Some points, one per row:
[ 127   43   67   67   61 -127  -88   28]
[  2  -9  14  49 -15   7  22  39]
[ -6 -20  43  38  38 -21   3  40]
[ -4  32 -32 -20  32  11  29   3]
[-10 -55  55  61  43   6  25 -41]
[-127  -20  -61  -61  -55  -26  -60 -114]
[-37  43 -49 -55 -20  -8 -18 -35]
[ -7 -32  38  49  38  -7  18  14]
[-44  49 -49 -55  26   3 -25 -43]
[ -9 -44   3   9  -3   9   6   6]
[  3  38 -20  20 -55   2  22  38]
[ -4 -61  20  14 -49  17   4 -13]
[ -6  -3  26  26 -26   2  12  22]
[-48 -15 -67 -44  20  17  -8 -33]
[ 127   14   67    3   67 -127 -127   70]
[ -9 -26   3  20  14 -11  10  24]
[ 11  49 -38  -9 -55  13  19  24]
[ -60  -61   61  -32   61 -113  -22    0]
[ -5 -26  20  43 -15 -14  15  42]
[  3  55 -44 -44 -44  19  -1 -17]
[ 23  67  49 -32 -67  57  46 -61]
Then 17 other points, each followed by its number:
[ -6  -9 -15   3 -38   0  10  13] 0
[-21 -32  55  67  55 -14  38 -99] 1
[ -4 -55  43  55   3   6  17  -9] 2
[ -8 -55  49  55  20   4  20 -14] 3
[-20 -32 -38  -3   9   5  11  -1] 4
[ -1 -32  32  61  -3 -28  13  60] 5
[ 2 -3  9 49 -9  2 19 37] 6
[ -6 -61  -3 -20 -61  29   1 -15] 7
[ -7 -15  -9 -20   3  15   2  -7] 8
[-21  38  26 -44  49 -23 -35 -22] 9
[  1   9  26  43  20 -18  19  49] 10
[ 47  14  61 -26  61 -51 -95 113] 11
[  4 -38 -20 -26  43  91 115 -43] 12
[  0   9 -15   9 -15  -2  21  31] 13
[ -1  20 -26  38 -44  -3  22  41] 14
[-1 20 -3 -3 14  3  8 18] 15
[ -1  32  -3  -9 -32  -4   7  17] 16
Which two of these numbered points are nearest to each point below, ignoring the 3 directions in which the first points spread most? Their numbers follow each, nearest first.
[  1   9   3  26 -32  -4  14  32] > 5 16
[ -6 -44  20  26  14   6  11  14] > 8 15
[-12 -38  55  67  49 -11  31 -50] > 1 3
[ -4  26  49 -15  55 -31 -18  19] > 9 15
[  79   67  -55  -67   67   58 -127 -118] > 12 3
[ -5 -67 -26 -26 -61  34  -3 -21] > 7 0
[ -8 -67 -55 -49 -67  61 -21 -43] > 7 8
[-15  38 -32 -38  32   8  20 -10] > 15 10
[ -5  -3 -32  -9   3  13  15   6] > 4 8
